In the data rows, zero lies at 7.5, halfway between 7 and 8.
Every row has a hidden score. In each pair, how much higher is the second row's than the first's? 15 means about the same, 30 much higher and 0 much lower. The score is a weighted sum of the row's numbers plus the product of two more (or one squared), each taken from its middle value.
[ 9  7  5  7  7  8  4 10  9 10  8  5  7 10  8  7]
[10 10 11  8  7  7 12  4  8  6  8  8  8  7  8 13] >> 13
[11 12  8  7  9  5  9  4  9  5  7  6  6  9  6 13]
[10  9  7  7  9  6  6  8 10  7  9  7  7  9  9 12] >> 17
[ 4  6  8  8  7  9  7  9  9  7  9 11  5  7 12  0]
[11  7  5  6  9 10  4 10 10  5  9  9  7  9  8  9] >> 10
[11  6 10  8  6  8  5  9 11  8 12  9  8  8  7 10]
[11  4  8  7  6 10  9  7  7  4  8 11  8  5  7  7] >> 19
[ 4  9  9  8 10  6  8  9  8  6  7  8  7  6  7  9]
[ 6  5  9  9  4 10  8  8  8 10  7  9  9  8  8  3] >> 21
[ 9  8  7  7  7 10  7  9 10  4  7 10  8  8  7  7]
[ 9  8  9  7  8  5  6  5  6  6  7  8  9  7  8 10] >> 18
[ 8  4 10 10  5 10  2 13 13  9 13 10  9  9 10  6]
[10  6 10  8  5  8  6  8 10  9  9 11  8  7  9  6] >> 17
[10  9  7  7  9  9  8  7  8  4  7  8  7  6  6 10]
[ 6  7 10  9  6  9  7  7 11  7  9  9  9  9 10  5] >> 17
[ 4 10  8  7  8  9 10  7  7  4  4  8  7  7  8  6]
[ 8  8  5  7  9  9  1 14 11  6 11  7  7 10  9  9] >> 15
[ 6  8  6  7  8 11  5 13 10  5  9  9  8 10  8  7]
[ 7  8  9  8  8  8  9  6 10  8  9  9  8  8 10  8] >> 11
[12  8  4  6  7 12  7  9 11  4 11  8  5 10  9 11]
[ 4  5  7  8  6 11  6 11 10  7 10 11  6  9 13  0] >> 26
[ 9  7  9  9  4  6  8  6  7 10  5  5 10  8  5  8]
[ 7  1 10  7  7  7  4  9  7  9 11 11 12  5  5  5] >> 6
[12  7  3  6 10  8  6  8  7  9  6  4  8  9  7 10]
[10  7  5  6  9  9  7  9  7  3  7  9  8  8  6  8] >> 20
[ 8  8  9  9  6  9  9  7  9  4  7 11  9  8  6  7]
[ 9  3 10  9  2  9  7  6  7 11  9  9 11  6  6  5] >> 16
[11 10  7  6 10  6  7  7  8  6  8  7  7  7  7 12]
[11  7  3  6  8 10  5  9  7  7  6  7  6  9  5  5] >> 19
[11 10 11  6  9  4 12  1  5  4  3  9  9  5  5 11]
[ 6 10  7  8  8  1  6  5  5 11  5  2  7 11  5  9] >> 19
[ 9  5  9  8  5  9  5  9  6  8  9  8 11  7  6  5]
[ 6  4 11  7 10  4  6  6  5  7  9  9 11  3  4  7] >> 9
[ 8  7  9  9  7  7  5 10 12 10 13  9  8 10 10 11]
[9 8 8 6 9 5 3 7 5 7 8 7 9 8 7 8] >> 12
[10 10 10  8  6  6 13  2  6  7  3  6  6  7  6 11]
[10  8  7  6  9  8  8  6  5  5  6  8  9  6  5  9] >> 12
[ 9 12  5  5 11  3  5  6  4  9  4  3  6 10  8  8]
[ 5 11  4  6  9  8 11  9  6  4  3  3 11 11  7  9] >> 25
[ 7  6  9  9  5  6  5  6  8 13  9  7  8  9  9  7]
[10  7  6  8  8  9 13  5  5  7  6  7  6  4  7  9] >> 14
[ 7  7  7  7  6 10  7  8  7 10  7  7  8  8 10  3]
[ 7  9 11  8  7  4  7  5  6  7  7  7  7  7  8 10] >> 15
[ 8 11  6  6  8  4  7  6  5  9  4  5  7  9  6  7]
[6 9 8 8 5 8 8 7 7 9 5 7 8 9 9 5] >> 16
[11  9  5  7  7  7  9  5  7  8  5  6  5  9  7 10]
[11  8  8  5 10  7  8  6  7  5  6  9  8  7  6  9] >> 8
[ 9  6  7  7  7  7  9  7  6 10  5  7 10  6  5  6]
[ 4  7  7  8  7 10  7 10  7  6  7  6 12 10  7  5] >> 20
[ 8  7  7  8  6  8  7  6  9 12  7  6  9  7  9  6]
[9 8 7 6 8 8 7 8 8 5 6 8 8 9 7 9] >> 14
[ 6  6  9  9  8  5  2 10  8  8 11  7  6 10  9  8]
[ 3 10 10  9 10  5  8  7  7  4  7 10  6  5  9  4] >> 13
[ 4 13  8  8  9  0  9  0  4 11  3  1  6 11  5 12]
[ 8  5  7  8  5 11  3 12  9 10 10  7  7  9 10  5] >> 19
[12  7  5  6  9  9  6  7  6  8  6  8  7  6  7  6]
[ 8 12  6  7  8  5 10  4  5  8  3  5  6  7  8  7] >> 17
[ 7  9  7  7  9  7  6  8  9  5  7  9  8 10  8  8]
[11  6  8  9  5  9 11  7  8  6  8  8  7  5  8  7] >> 21
[10  7  6  6  7  8  6  7  9  9  7  7  6  9 10  7]
[ 9 10  5  8 10  5  5  7 11  9 10  7  4 10 10 11] >> 19
[12 10  3  5  8  6  8  6  7  6  4  5  6  9  8  8]
[ 7 10  8  8  6  8  7  5  8  8  5  7  7  9  8  5] >> 9
[ 4  9 10  8  9  5 11  6  6  7  5  7  6  4  6 10]
[ 6 10  5  6 10  8  7  9  8  4  6  7  5  9  7  8] >> 18
[ 9  7  6  6  8  6  4  7  8 10  7  6  9  7  6  6]
[ 2  5 11 10  6  6 12  9  7  9  9 10  6  3  7 10] >> 21
[ 8  5 10  8  4  8  7  7  7 10  7  8 10  7  6  4]
[10  9  8  8  6  6  8  5  7  9  6  5  7  8  8  9] >> 21
[ 4 14  3  7 15  6  8  7  7  0  4  7  4  9  9  4]
[ 7 10 10  7  7  1  8  2  4 11  3  4  9  7  6  9] >> 11
[ 7  9 11 10  7  5 10  4 11 10 11  6  5 10 11 14]
[ 6 14  4  5 10  6 10  3  5  7  1  4  6 10  8  7] >> 10
[10  9  8  8  5  6 10  4  6  8  3  6  7  7  6  8]
[10  8 10  8  7  8  6  7 10  7  8  9  7  7  7  5] >> 6
[11  7  4  7  7 10  3 12 11  7 10  8  6  9  9  5]
[ 4  8  6  8  4  9 11  7  4  9  2  4 12  9  8  3] >> 22
[ 2  8  9  8  8  6 11  6  6  7  7  9  4  6  9  4]
[10  9  8  6  8  7  7  5  6  5  5  7  7  7  5 12] >> 7
[11  6  7  8  6  8  6  8  8  9  8  6  7  8  7  9]
[11 10  7  6  8  6  9  4  5  8  3  6  7  7  6  9] >> 12
[10  6  6  7  6  9  6  7  8  8  7  7  6  9  7  6]
[ 7  5 10  9  4 11  6 12  9  7 11 12  9  7  8  7] >> 19
[10  9  5  7  7  7  6  7  8  9  7  4  7 10  9  9]
[ 4  7 15 10  3  9 10  5  8  5  6 13 11  6  7  5] >> 12
[ 6 11 10  7  8  8  9  6  6  4  3  8  8  8  7  8]
[ 9  7  7  7  8  6 11  6  5  9  4  7  8  5  6  7] >> 22
[ 8  5 11  8  8  7  8  6  6  6  8 10 10  5  4  7]
[ 3  9  9  8 10  6 12  8  6  5  7  9  5  7  7  9] >> 24
[ 9  8  7  6  9  7  5  7  7  6  8  6  9  7  8 10]
[12  8  0  5 11  8  7  9  5  6  5  6  7  7  5  7] >> 28
[11  6  8  7  6  8 10  6 10  6  8  9  7  6  7 11]
[ 5 11  5  6 10  9  7  9  8  3  5  8  7 11  8  7] >> 20
[ 4  9  5  8  7  8  9  9  8 11  9  3 12  9  8 11]
[ 8 10  3  5 10  8  6  9  9  4  6  7  6  8  7  7] >> 13
[ 8  9 11  8  5  4  9  3  5 10  4  7  9  7  6  8]
[ 7  8 10  9  5  8  9  5  7 10  5  7  8  8  7  4] >> 10
[ 5  4 10  9  8 10 10  9  8  7 10 11  7  4  6  8]
[12  8  6  7  8 10  8  8 10  4  9  9  7  7  7 10] >> 16
[ 6  4  9  9  4  7  1 10  8 12 11  6  9 11  9  5]
[11  6  6  7  7 10 13  6  8  3  7 10  7  5  5 10] >> 15
[ 9 12  1  4 12 10  4 10  9  1  5  6  5 11  8  9]
[10  6  7  7  8 10 14  4  7  3  5  9  7  5  5  9] >> 15
[11 11  5  6  9  5  8  4  6  8  3  4  7  8  6 10]
[ 5  6 11  9  8  7 10  8 11  8 10 11  9  8  9  9] >> 14
[10  2  9  7  6  9  5 11 10  7 11 10 11  6  7  6]
[ 7  6  8  7 11  7 11  6  5  4  6  9  8  2  4  9] >> 14
[ 9 10  9  7  7  6 10  4  8  8  5  5  5  9  7 11]
[ 6  9  1  5 14  9  3 14 11  2 10  8  4 10 11  2] >> 27
[ 4  8  5  8  9  9  5 12 10  3 10  9  6  9 11  2]
[ 5 11  6  6 11 10  5 11  9  3  7  8  7 11  8  7] >> 10
[ 6  9  8  9  9  7 12  3 11 10 13  5  3 13 12 15]
[ 4 10  6  7 10  6 10  7  5  8  5  5  6  7  9  6] >> 23
[ 6  5 12 10  2  9  9  6  6 11  6 10 10  7  8  5]
[ 7  5 11  9  3  4  5  6  6 13  9  6 11  8  7  5] >> 16
[ 7  9  7  8  6  7  7  6  9 11  7  6  7  9  9  6]
[12  7  3  5 10  8  3 11 10  5  9  7  8  8  7  9] >> 13
[10  6  3  7  7  7  2 10 10 14 10  4  6  9  8  6]
[ 6  8  8  8  7  7  9  7  5 10  7  8  7  6  9  8] >> 15
[ 4 10  6  8 12  6  7 10  9  3  8  9  5  8 10  3]
[ 9  5 10  8  5 10  4 11 11  9 11 11  8  6  8  5] >> 11
[9 9 6 7 7 5 6 7 6 8 5 4 8 8 6 9]
[10  8  6  7 11  7  4 10  9  8  8  7  5  8  9  6] >> 12
[ 3  6  4 10  3  8  7  8  6 15 12  1 12 10 10 10]
[ 8  9 10  8  6  3  9  2  5 11  3  6 10  7  6  7] >> 17
[ 5  6 12  9  2  9 11  5  6 10  6  9 11  6  7  5]
[12  5  8  6  6  9  9  7  8  6  8 10  9  6  6  9] >> 16
[ 5  8  9  8  9  7 10  8  8  6  7  8  6  5  7  9]
[ 3  7  9  8  8  7  9 10  8  5  8  9  7  8  8  7] >> 23
[ 8  8  6  7  6  6  8  5  9 11  7  6  7 10 11  8]
[ 3  6 14 11  7  7 11  8  7  8  8 11  8  3  7  7] >> 11
[ 7  5 10  7  9  4  3 11  8  9 11  7 10 10  8  6]
[ 9  6  6  6  7  5  3  9  7 12  8  5 10 10  6  6] >> 14
[ 5 12 13 10 10  3  9  3  8  8  7  6  6  9  8 12]
[11 12  8  7  9  4  8  4  7  5  5  7  7  7  7 11] >> 23
[ 8  4  9  8  3  9  5  9  8 10  8  9 11  7  6  6]
[ 7 10  7  7 11  6  8  5 10  7  8  7  7  9  9 11] >> 7
[ 7 14  5  6 10  4 10  2  3  6  0  4  5  8  7  9]
[ 9  5  7  7  6  4  5  6  7 13  7  5 10  7  6  8] >> 19
[ 2  4 11  9  5  9 10  8  5 11 10  8  7  5  9  6]
[ 8  5 14 10  3  8 11  5  7  6  7 12 11  3  4  7] >> 16
[10  9  3  6 11  8  4 11 10  6  9  7  7 10  9  7]
[ 4  8  8  9  7  7  9  8  7 11  8  4 13  9  7  9] >> 12
[ 7  8  5  7  9  4  3 10  6 12  8  3  7 12  7  7]
[ 3  6  8  9  5  7  6  5  8 14 11  6  6 11  9 10] >> 8
[11  6  7  8  5  9  6 10  8  9  8  7  7  9  8  6]
[ 1  3  6 10  6 12 15  7  5 11 13  8  5  1  8 13] >> 18
[ 4  8  7  8  8  8  9  8  8  6  8  9  5  8 12  0]
[ 3  4  9  9  4 10  8 11  8 10 10  8  8  6 10  3] >> 10
[ 5  7 11 11  7  8  9  5 11 10 11 10  9  7 10 10]
[ 3  9  8  8  9  7  9  6  4 10  6  5  6  5  8  9] >> 12
[ 9  9  5  7 12  8  4 10 12  8 10  8  7 10 10  8]
[ 9  2 10  9  5 11  3 12 10  9 13 11  9  7  9  3] >> 19
[ 7  6  8  8  7  5  3  9  7 12 10  5  7 11  8  6]
[ 7 12  6  6 11  7  7  8  8  4  5  7  8  9  9  8] >> 13
[ 9 11  7  7  7  6  8  4  7  8  4  6  4  8  8  6]
[ 6 12  5  5 10  9  6  9  8  3  4  8  7 10  7  8] >> 12
[ 5  6 13  9  5 10  7  9 10  6  8 11 10  8  7  6]
[ 8  8  6  5 12  5  1 10  6  6 10  8  8  9  7  9] >> 25
[10  5  4  8  4  8  3 11  9 11  9  4  9 10  8  6]
[ 6  5  9  7  9  5  5 11  8  9 10  8  9  8  5  8] >> 5
[ 0  7 11 10 10  6 15  6  1  8  8  8  5  0  5 14]
[12  7  6  7  7  8 10  5  7  5  6  8  8  6  5  9] >> 11
[ 6  6 13 10  2  5  6  6  7 14  8  7  9  9  8  6]
[ 8  7  4  7  7  7  5  8 10 11 10  6  7 11 11  7] >> 8
[ 4 11 11  8  7  8  9  6  6  3  4 10  8  9  6  6]
[10 12  7  7 10  5  8  4  7  5  4  6  6  6  7  9] >> 17
[11  5  4  7  9 10  9  8  7  7  5  8  9  6  5  5]
[ 7  7  7  7  8 11  5 12 10  5  9  9  7  8  8  6] >> 8
[9 8 9 5 9 5 5 5 5 7 7 6 8 7 6 9]
[ 8  9  5  7  6  9  6  9  8  9  7  5  6 11 10  6] >> 24
[11  4  9  7  4 10  6 10 10  6 11 10 10  8  7  8]
[ 4  9  9 10  4  9  9  7  7  6  5  5 12  9  6  7] >> 13
[11  6  4  6  7  9  6  8  6  8  7  7  9  9  6  7]
[ 4 10  9  8  6  8 10  4  5  8  3  6  7  8  9  5] >> 8
[10 12  5  6 11  3  7  7  9  7  6  5  6  8  8 11]
[9 8 4 7 8 9 6 9 8 8 6 8 7 8 8 5] >> 14
[ 8  7 11  8  8  7  7  9 10  7 10 12  7  6  7  6]
[ 3  5  7  9  8  9  8 10  8  9 12  9  5  5 10  2] >> 18
[ 9  6 10  8  5  5  9  4  6 10  5  8  9  5  4  7]
[ 8  8  6  6 10  1  6  4  5 10  5  3 11  8  3  8] >> 7
[ 9  1 12  8  3 11 10  8  8  5 10 12 12  4  4  6]
[ 6  9  8  7  9 11  5 11  8  4  8 11  8  8  7  5] >> 18
[10  4 12  8  4  9  8  6  7  7  9 11 10  5  7  8]
[9 6 7 7 9 8 7 8 7 5 8 8 9 6 6 8] >> 14
[10  4  6  8  5 11  8 10  9  7  8 10  8  7  6  5]
[ 9  2  6  7  5  8  4 11  8 12 11  8 12  7  6  5] >> 14
[ 6  8  9  7  5  7  9  5  8 11  6  8  9  8 10  6]
[10  8  6  6 11  9 10  8  7  3  7  9  7  6  5  9] >> 16
[11 10  6  6 10  8  7  7  8  5  7  7  6  9  8 11]
[8 6 9 7 9 7 6 8 7 7 8 9 8 5 5 7] >> 12
[ 9  7  9  8  4  8  5  9  9 11  9  7  8  8  8  6]
[10  8 11  8  6  6 14  2  5  5  4  9  9  4  5 11] >> 14
[ 8  5  8  9  5 12 14  7  8  4  9 10  7  5  6  9]
[ 9  8  6  7  9  9  4 10 11  7  9  8  8 10  9  9] >> 11
[10  9  5  6  8  8  4 10 11  6 10  7  6 10 10 10]
[ 7 10  1  6  8  8  6  6 10 13 11  3  5 11 12 11] >> 11
[ 9  8  7  7  8  6  6  6  7 12  7  6  8  9  7  7]
[ 4  7  9 10  3  6 10  5  5 14  6  2 13  7  7  8] >> 18
[ 4  9 10  8  7  9 10  7  7  4  5  8  8  8  8  8]
[ 8  9  5  7  7  6  6  6  9 11  7  6  5 10  9  9] >> 18
[ 8  8  8  7  8 10  8  8  9  6  8 10  7  8  7  9]
[ 8  7  9  8  6  2  8  3  5 11  4  5  9  8  5  7] >> 26
[10  7  9  8  6  9  6  9 10  7  9 11  8  6  7  7]
[ 7  8  5  6  9 11  6 12 10  5  9  9  6  8  7  8] >> 9
[10  8  2  5 10  9  4 11 10  8  8  6  5 10  9  6]
[10  7 10  8  5  8  7  6  8  9  7  9  9  7  7  6] >> 19
[11  5  6  7  6 10  5 10  9 10  9  8  9  8  8  6]
[ 8  5  8 10  2  8  4  7 11 13 11  6  7  9 10  6] >> 27
[ 5 10 13 10  8  4 15  0  9 10 10  9  4 10 10 15]
[ 5  4 14 10  1  8 10  4  8 13  9 10 11  7 10  5] >> 20
[ 8  5 11  9  5  9 10  7  8  8 10  6  5  9  8 13]
[ 8 10  8  7 11  4  5  9  5  7  8  5  7 10  8 10] >> 21
[11  2  8  9  2 12  4 12 10 11 12  8 10  8  9  4]
[7 9 8 8 6 9 5 9 9 9 7 7 7 9 9 5] >> 8
[ 9  4  8  7  5 10  4 12 11  9 11 11  7  8  9  4]
[11  8  7  8  6  8  7  6  7  8  7  5  6  9  8  7] >> 16
[ 6  2 12 10  6 10 12  7  7  7  8 13  9  2  5  7]
[ 6  6 13 10  1 11  9  8 10  6 10 10  9  8  8  9] >> 13
[ 6  6  5  8  7  8  5 12  8 10  9  6  7  7 10  6]
[ 9  7  6  7  6  7  4  9  9 10  8  6  8 10  7  5] >> 12
[10 13  6  5 11  4  9  3  5  5  2  6  8  7  5 11]
[10  3  9 10  3 11 13  7  9  8 11  9  7  6  8 10] >> 23
[ 5  4 12  9  3 10  8  9  9  7  8 12 11  6  8  6]
[11  6  4  7  9 10  3 13 13  8 12  7  7 11 10  6] >> 14
[ 0  6 12 10  6  7 15  2  2 10  7  8  5  1  7 12]
[9 8 8 7 8 4 9 3 5 9 3 7 7 6 5 8] >> 19
[ 7  9 11  9  6  6 13  3  5  8  6  6  6  5  6 12]
[11  4  9  7  5 10  6  9 10  6  9 11  9  6  6  6] >> 16
[ 8  5  8  8  6  8  9  6  5  9  5  8 10  6  4  5]
[ 8 15  5  6 10  2  7  3  5  9  1  1  4 11  8 10] >> 15
[ 8  8  9  7  6 11  7  9 10  4  8 10  8  8  8  8]
[ 5  3  9 11  7 12 15  6  6  7  9 10  6  1  6 11] >> 21
[ 9 10  7  6  7  4  7  3  5 10  4  4  8  8  6 10]
[ 5 11  6  6  7  7  9  6  6  7  3  6  6  7  9  5] >> 15
